A single turn carries every row of the set below to another of its rows. Some are shown first; where does it send the rows asked next?
vipit: [ 28 -24  12  24  15  26  -7   5   3  23   6 -31  -4  26  -4 -12 -56   9
 -25  27 -19  -2 -15 -12  -6   0   3  17 -14   5 -39   5  23 -23   3 -14]
fabag: [ 27 -20 -13  12 -33  48 -18  -4  19  13 -21   1   8  -3 -28 -14 -33  30
 -43 -33 -31   9  -2  -4   5 -12  20  -3 -18 -50 -30 -25  53  23  18 -17]
Mev: [ 38  11  -4   5  -7  17  -7 -40  20   2   7 -22 -16 -22 -26 -54 -14  28
 -28 -13   1  -3  -7  -7 -22  11  15  14 -17 -22 -20  -9  28  12  20   1]
ruze: [ 25 -37  12  11  14   8 -41  -6   1  17   3 -31  18   6 -30 -31 -14  24
  22  10  19 -16 -29  13 -10 -24 -12  -1 -36 -10 -23 -31  28   0  16 -11]
lovu: [ 15 -28   0  -6  -4  32 -23 -16  23  26  27 -43  21   2 -41  -6 -49 -12
   0 -13 -11   3 -11   9  12 -36  36  24 -19 -24 -13 -26  41  14  10 -12]
fazet: [ 18 -15   6  33 -12  30 -25 -36   3   9 -10 -13 -47  22 -24 -11 -19   6
 -19  12 -21  -9  -9  -1  -6  -5  21   3  -8 -45 -12 -21  33   9 -40 -17]
Foruk: [ -3  16   0  13  -4  13 -11 -18 -28  23  -2 -18  -7  11 -12   3 -10  13
  19  22   0 -21  -7  14  35 -28  33 -13 -10 -22 -13   3   5  12  13 -25]
lalu: [  2 -13 -18 -36 -17  44 -27  -1  -1  17  40  -6 -18  14 -24  -5 -11   8
 -15 -25 -12  31   3  17   5 -10  41   3   0  -8  -9  -7  42 -11  15  -9]
soko: [ 27 -41  10  31 -10  60 -37   1   7  -6  -1  -8 -18   5 -43  13 -16 -17
   3   1  -4 -26  -7   5  18  -7  19 -20  12 -33   4 -40   7 -15  25 -20]
Posi: [-23 -16  40  15  -5   5 -18   6  -4  36 -18 -10 -10  14 -20 -11 -20  14
 -13   8   3  -1  12 -19  -3 -10   9 -20 -10   9 -50 -17  23 -11 -13 -20]
vali: [  6   1  32   7 -11  12 -35  25  -1  15  -4 -10   7  -8  -3  -2 -20  29
 -20   0  11 -25  19  13   0  -1   1  -9 -29  30 -22 -34  20  -1  39 -29]
koma: [ 28 -29  -3  44   6  30   1   7   4  16  10   7  11  -9 -37  22 -34  -4
  21   0 -42 -22 -15   8  12   0  26  -7 -25   1 -17  -8  30  11  34 -29]
Rivup: [ 30 -35  10   2   9  23 -35   3   8   6  14  36  -1 -20 -24 -27  10   9
   0 -25   4  -4  17   0   8   2  17   1   8 -17  -7   3  23   2  51  -2]
detur: [ -2 -21  25  27 -21  31 -26  26  20   3  -3 -25 -20   7 -15  22 -30  13
 -13  11 -17   5  -5   5   7  -3  -4 -32 -31  16 -15 -25  16   1 -17 -15]
dak: [ 16   7  22  11  -2  40 -39  19  21   8   1 -20  -4 -19 -24  16 -13 -11
  13   5  -3 -50 -13  10   6  -7  22   6 -26 -20 -10 -39  13  -6  44 -32]
Gif: [ 37  -9  29  33   7  31 -55   9   7  -4 -16  -4  -5 -11 -26 -22 -36  27
 -14   7 -23   5   5   6 -19  -7  12   3 -26 -39  -5 -33  40  -3  62 -14]
mafun: [ 18 -15 -37  -6  -9  32 -23 -18  -2  10 -16 -14  -1  15 -36 -13 -12  10
 -11   9 -18  -8   7   4  11   3  62  -5 -10 -56 -15 -31  30  -7 -22 -12]
pavu: [ 15 -35  -2 -13  13  24 -34 -12  -2  28   0  -1 -14  16  -7 -26 -22  12
  36 -19 -22  17 -22   4   8 -27  41 -16  -6   5 -36 -20  23  15  -1 -22]
sot: [ 24 -24   4   6  -8  29  10  -5  17  12  14 -42  -4 -12 -16 -14 -46  12
  -8  16  -2  15 -18 -34 -19  -6  18   9 -25 -28 -40 -16  32 -17   2   9]
zosup: [ -1 -19  19   8  18  14 -28  22 -15   1 -13 -40   7  19 -45 -23   1   3
 -11  -3 -13 -35   7  27  14   9  35  13 -23  -3 -22 -30   8  15  -9  -1]
gabo: [  3  -3   0   5  -2  20 -18   6  30  18  11  -8  -5  26 -42 -15 -38  11
 -16   9  22 -33 -23   2  33  -3  47   6  12   4 -27 -33  32 -12   2 -41]
daf: [ 32  -7  36  39 -26  28 -32  16   0   0   9   2  -9  -9 -10   6 -22  26
 -17 -33  -6 -17 -12  14  15 -25  36  -1 -24   8   6 -20  11   3  41 -44]
fab: [  8 -35  30  17 -32  41 -36 -11  -1  15 -35  -4 -20  -3   5 -23 -17  33
 -10 -21 -17  23   0 -17  11 -12  23  -9 -25   2 -28  -5  40 -25  37  -9]
rugeg: [ 12 -21  34  26 -31  25 -16   6 -19   4   7  -8  -9  18 -25 -38 -24  34
 -62   8  -5  19  -5 -16   4 -23  24   5  -8  -1 -31 -21  22  16   0 -19]
fudo: [ -2   1  11   5  -1  19 -16 -17 -26  11 -17   2 -11   5 -15 -31   2  30
 -32   1 -14  12   3 -10   1 -13  56   2  -4 -16 -36  -6  53   5 -25 -21]
Zoz: [  5 -14  -1   9  -6  24   8  30  14  10  30 -27  -2 -28  -4 -11 -20  49
  -9 -22 -15  28  15 -12   9  -7  26  -1 -12  -1 -14 -10  38  -5  22  -2]
vuz: [ 27 -45 -21   2  12  37 -20 -29  -2  -4 -23 -15  -1  22 -30 -30 -14   7
  -4  -2 -37 -46  -8 -28  11  -3  17  -6 -13 -10  -1  -2  35   3   1  -7]
zumi: [  6 -19  16   9 -30  43   0 -14  28  12 -40   4 -20   3 -21   2 -12   3
 -19 -12  -7  34  -2   4  10 -13  36 -13 -24 -28 -28 -11  39   8   9  16]
Tori: [  8   4   2  -4  -7  31 -22   1   7   9  36 -45  -9 -10 -52 -17   1  21
 -17 -25   4 -18 -10  12 -17 -15  -9  15 -27 -20   4 -30  56   1  27 -19]
runil: [ 16 -25  33  20  -8  17 -27  10  23  15 -39 -18 -46   4 -17 -24 -22  26
  12 -10 -13   1  15  -4  -3  -2   9 -20 -14 -14  -2 -47  22 -12  44  -4]
guma: [  5 -21  11  -1 -13  24 -22   2 -73  16   0 -26  -3  13 -26  -5  -1  15
 -11  -6 -18 -38   7   2   7   0  13   5  -5 -22 -25 -11  13  -3  16 -24]
vad: [ 17 -30 -10  17 -15  23  -4  -6   0   1  14  22   1  11 -44 -11  16  15
 -11  -7  -6 -29  -7  11  23   1  32   1   0 -21  14  15  19 -15  47  -1]
Mufi: [ 19  -2 -17  11 -18  50 -42 -10   1   8  11 -20  18 -17 -49 -17 -11  12
 -16  -8 -17 -27  -2   9  22   1  50  14   6 -48  -8 -30  11 -13  43 -33]
mosur: [ 32 -12 -22  35 -11  50 -53 -18  -8 -15   2  -5  -1  16 -30 -46  -1  28
 -31  -8 -16  -8  11   8  21 -14  44  -8 -24 -31  12 -22  16   8  16 -20]
viri: [ 22 -40  11  15  14  16 -11  17  14  26  11  12  -7 -19 -14  22 -33   1
  34 -28 -24   2  18 -15  -1 -10  28  -7 -22 -15 -12 -12  31   2  18 -13]
semo: [  2   4  16  17   8  26 -49   3  -2   6  14 -13   0  13 -49  -7 -22   8
 -31 -14 -11 -33 -11  14  -4  23  42  29 -29   9 -27 -10  43 -24  -5 -37]
puv: [ 35 -31 -19  -2  10  31 -46 -21  29   7  -8   0  -6  -4 -28 -45  -8  -6
  13  -9 -11 -28  -4 -25  -9  10  -3 -15 -28 -28 -23 -11  18   3  13  -1]
Tefoz: [ 17  16  10  14  18  18   6 -28   2   5  -6 -22 -28  23 -39 -42 -11  16
 -43  -5 -17  -4   8  -6 -12   1  26  13  -9   2   1  10  17   6  12   1]
Rom: [  5  23 -26  -3  -6  47 -19  -6 -22   5  13  -1  -1  11 -37   3 -32  16
 -12  21   0 -13  -1 -10  23  -7  33 -30 -11  11 -20 -23  42   3  23 -47]
Zago: [ 11  -9  15   0   6  15 -28 -16 -28  21  13   7 -26   5 -45 -25   9  28
  10 -18   9  18  -9  17 -29   1   2 -19  -5   6 -23 -20  21  -5  30 -17]
rig: [ 14 -10   4  26 -11  35 -38  18  48  12  -7 -10 -10   3 -31 -16 -19  22
 -19   0 -18  -3 -15   8   2 -12   3   1 -10 -82 -12 -20  33  -6  26  -5]
diti: [ 16   1  -5  23  -2  27  20  54  14  15  27 -16 -20   9 -14 -15 -11  32
 -22  -6 -21  -7  -5   9  13   4  11  -2 -11  14 -17 -15  23   1  34 -24]

mosur turns into soko
pavu turns into lalu
And these:
viri turns into Zoz
runil turns into fab
koma turns into diti
semo turns into zosup
Mufi turns into dak

A single turn carries every row of the set below to another of its rows. Some are shown first; where does it send the rows asked next?
M: [ 38 -26  17   4  12 -13 -20  13 -14 -26  -2  -9  32  32  21   0  18  16
 -15  -6   0  16   0  -5  -7  19  -7  10   7  -4  27   8   3  21  28]
B: [ 15   0 -26  -3 -24  22  -5  -7   5  21   6  -6  18   7  30  26   1 -20
 -13   2  26   6  15   3  -8  26  -6 -14  -1   8 -26  -1 -10   2 -20]
V: [ 21  -2 -26   8 -24   4  12  -4  -1  18   8  12  13  -1  25  32  -2 -10
  -2   5  41   1  18 -13 -11  29  -4  -4   1  16 -11  13 -13  13 -23]
Q: [ 15 -26 -18 -16  -2   9  15  28   6  18   1  -7  12  21  18  -7  10  21
  -6  23 -31   5  30  -4  11 -24 -18   8  34  -4   1 -10  11 -12   3]
G: [  9   1   8  16  11 -13 -25  25  18 -17 -26  16   2   5   9 -37  10  13
  25  26 -26 -12  -1  -4  -9   5 -19  29  36  -7  14  -2  44   1  -3]
A: [  6   6  -1   6  22 -17 -21  22  15   0 -18  27   2   4  -6 -39   7  11
  19  23 -38 -15  -3 -11  -6   0 -19  20  34 -14  14  13  34   7  10]
C: [ -9  21  -3  27 -15 -36 -15 -20 -20   1   8 -12 -13  -4  13 -17  -9  21
  37   5  19  -5 -27  -9   0  36  14  15  -7 -10   7   3  23  13 -11]
L: [ 36 -21  17  17   7 -25 -14   9  -8 -40   6 -22  31  12   3  -4  12 -11
 -28   1 -17  12  -8 -11  -3  17   3   4  17   2  18   3   4  22  19]
X: [ -7  19 -18  -3   3  20   2 -22   9  23 -17  33 -19 -13  -5  -3  -4 -15
  15   8 -21 -24  10  15 -10 -14  -9 -12  -1 -22  -5   1  19   5 -17]
H: [-15  23 -25  -8   8  18  11  -5   4  31  -2  24 -21 -13 -16  -6  -1   4
  15  10 -21 -22  14   5  -3 -21  -5 -10   5 -17   0  -6  15  -5 -15]
K: [ -7  30   1  14   0 -25 -30 -14 -13  -9  -2   3 -12 -13   3 -27  -7  12
  24 -10  10 -19 -22 -10  -9  41  12  14 -14 -29  -1 -12   8  17  -1]
D: [  1   9 -34   7 -25  12  14  -3  -9  12   0  -4   9   4  28  27  11   2
  -7 -11  29   0  23  -9 -16  17 -11 -20   4   3  -6 -14 -27   7 -21]
N: [ 21 -22  -8 -12 -14   9  23  14  -1   2  12 -12  10  18  16  -3  17   1
  -5  14 -37   6  33   2  17 -27  -9   8  26  -9   5 -22   8 -15  -3]
U: [ 42 -31  20  20   5 -25  -1   5 -19 -30  11  -8  23   8  11   9   3  12
 -19   4   0   8 -14  -8   3   7  10   0   2   1  24  19   2  28  20]
J: [-17  32  -3  29   0 -16 -29 -21 -10  -6  -4 -15 -12 -13  -2 -22   4  14
  26  -1  14   2 -25   8  -5  38  11   3  -5  -9   9  -8  30  10 -20]

N turns into G
U turns into C
And these:
J turns into B
A turns into H
D turns into M

